Each path below is one point turned by a fixed rotation once a step. After each direction that follows a path, write how fast that rotation turns it, in degrees a step (0 if it stays still).
Each turn is a multiple of 5 degrees from 10 to 175, or 0.
Each row of a path follows its step; steps can be skipped.
Path 1:
step 2: [3 2 -3 -9 -1 2 -25 26 -25 17 -1 6 -17 -50 5 28 4 14 -17 2 7 -2 -3 10 -4 18 -2 -13 -8 -12 -6 14 -8 5 21]
step 4: [-2 -4 -2 -9 -9 -3 -33 2 8 -37 -26 -19 -20 8 6 -13 -15 -32 8 -14 -3 1 -5 27 8 -7 -5 -3 18 -16 8 14 -4 -2 -19]
step 5: [14 -7 20 6 7 -27 15 37 11 -6 12 21 -10 11 20 -9 -4 6 -4 16 27 -1 4 -12 20 12 -13 26 -6 17 -5 -6 20 0 -8]
step 6: [-10 -11 -12 5 -20 8 9 -7 23 0 27 -21 -2 -11 1 14 -17 8 -15 -15 -17 -4 -23 -7 15 -6 -6 5 16 -5 10 -26 -10 2 43]
step 9: [-25 -4 9 2 5 -10 -34 12 -11 21 -2 17 4 35 -14 14 -10 11 6 -13 -4 17 -6 -7 -18 1 -17 8 10 30 11 6 -10 24 -7]
step 10: [14 -15 10 -16 -9 -11 4 -24 5 29 26 -9 9 4 -5 -21 15 7 -27 -24 7 -26 3 7 -5 -13 -6 16 -3 -22 -13 15 1 -19 -14]
step 13: [1 -9 6 -21 -7 2 -9 -12 -14 -16 -32 -13 -18 23 4 19 -17 19 5 16 7 -12 -16 10 0 -1 26 10 36 -10 9 -13 5 -9 -15]
step 14: [0 15 -5 -2 6 6 -3 18 15 -6 17 23 -17 19 17 10 13 -19 -13 -18 3 28 10 25 39 1 -4 25 -8 -3 -20 4 11 -5 -11]
step 15: [25 -8 9 6 -23 3 5 17 11 -14 31 -9 4 -5 -24 -11 -30 14 2 17 -31 -12 13 -13 9 -4 -9 13 -7 -5 20 -12 7 16 10]
step 19: [-17 -10 21 -8 0 -7 -11 -10 -17 12 23 29 -1 2 -4 -26 -31 -10 -18 -7 10 5 1 1 -24 -30 11 8 -22 -10 10 8 0 -15 -9]
[0 1 6 6 2 -1 2 4 -4 1 -6 0 -10 -4 -5 -3 -7 6 -4 -1 -5 1 0 -5 -4 2 9 7 -6 2 12 -8 -8 0 -12]	175
[1 1 2 -2 -2 4 -1 0 0 6 -4 3 6 3 -7 8 -1 3 1 2 -13 4 3 4 0 9 -3 -1 0 -10 -3 -7 11 -11 -8]	25
[3 -6 2 -1 10 11 -3 0 3 -9 0 10 4 -2 1 -1 -3 11 4 3 -1 -2 6 1 -9 -3 -2 7 7 10 1 2 2 -5 3]	175
[0 2 -2 2 -5 -6 -8 -2 2 4 8 9 6 1 6 -11 -8 10 -2 -4 -1 1 -8 6 9 4 2 7 0 1 -6 -1 -2 1 -4]	80
[2 -5 4 1 12 8 6 1 4 13 5 1 7 0 4 -7 2 -12 1 0 3 0 0 -1 3 -5 8 6 -3 0 -1 -7 5 0 -4]	160
Path 2:
step 0: [-9 9 -1 -19 -11 11 18 26 3 -18 16 28 0 24 -2 -12 6 -1 -12 1 -28 -16 -14 8 16 -22 -19 -18 -3 -7 6 4 0 8 -8]
step 1: [-5 -7 0 5 -2 8 -20 8 6 -12 22 24 18 11 16 -4 -11 -26 -13 -20 5 15 15 -9 -13 16 -7 -24 24 6 -4 10 -15 -19 8]
step 2: [14 -34 15 6 6 9 15 4 -13 -20 -9 6 -19 -10 0 -2 -4 -22 6 -23 -17 -4 13 29 16 0 -20 -15 -8 13 -12 -9 2 -2 -7]
step 5: [-8 -13 0 8 28 23 0 12 -21 3 0 24 0 16 10 15 -1 -5 -2 -5 -10 -13 -3 15 -9 -4 -10 -46 -6 5 -10 11 -15 7 -4]
step 6: [-27 -7 20 26 -28 10 14 20 16 -16 20 -11 -2 6 15 -1 -11 -11 -9 -9 -6 10 24 21 4 1 -19 -3 -4 10 0 10 -6 -6 -5]
step 11: [-8 -5 20 0 -7 4 10 26 -16 2 -4 9 -5 0 -19 0 17 -12 -15 -25 -8 9 -1 29 13 -10 -26 -7 -18 24 -3 -18 15 22 1]
step 14: [-26 -3 15 -9 11 7 15 21 -21 -14 15 23 20 26 -3 4 -4 9 -15 -19 -22 5 -17 8 8 -2 -6 -16 -16 0 3 12 -16 -8 -11]
step 15: [-1 -12 10 1 -25 1 -7 22 19 -15 15 14 6 -4 4 -17 -16 -21 -17 -15 -4 25 13 7 -3 6 -33 -3 23 9 7 -5 9 -2 19]
step 17: [2 8 23 -20 -16 13 37 8 9 -3 23 10 -1 30 -5 1 -6 11 6 1 -24 -15 15 27 4 13 -3 -8 5 5 -9 -4 -9 4 9]
step 18: [-17 -2 -22 -7 -3 14 -11 11 9 -7 8 42 17 3 21 -12 -8 -25 4 -1 -29 -3 8 -12 8 -9 -12 -5 6 2 18 0 -22 -5 0]
[-2 8 3 3 1 -6 8 -3 2 3 2 -2 1 4 3 0 -6 3 -4 -1 6 5 2 5 -5 15 1 0 11 -1 -11 7 -2 1 9]	160
[9 -10 0 -8 -2 -1 3 -4 -1 -9 -4 10 3 6 -3 2 -5 3 0 6 5 -1 3 4 7 4 -4 -2 7 4 8 7 1 -11 -1]	25
[1 3 3 19 -1 -3 -1 6 3 2 -9 -2 2 3 0 12 6 -6 -2 9 3 -6 3 0 5 5 2 -5 -1 1 5 3 1 1 -5]	20
[-7 3 10 -2 2 -7 8 -2 -4 -5 4 0 3 -3 6 10 -2 4 6 2 -3 -2 10 2 8 -4 1 11 -1 -8 -1 -5 -7 -2 -5]	100
[7 -4 -10 2 11 -4 9 1 1 2 1 1 -1 -12 1 8 3 -4 5 3 0 1 -8 4 1 -6 -11 0 1 -1 -5 6 -5 2 6]	130
[9 2 3 2 -5 -7 3 1 7 9 -2 6 -4 -4 -4 -1 1 2 3 1 -1 7 6 4 -1 -2 3 3 -7 13 -11 -6 5 -10 -5]	80
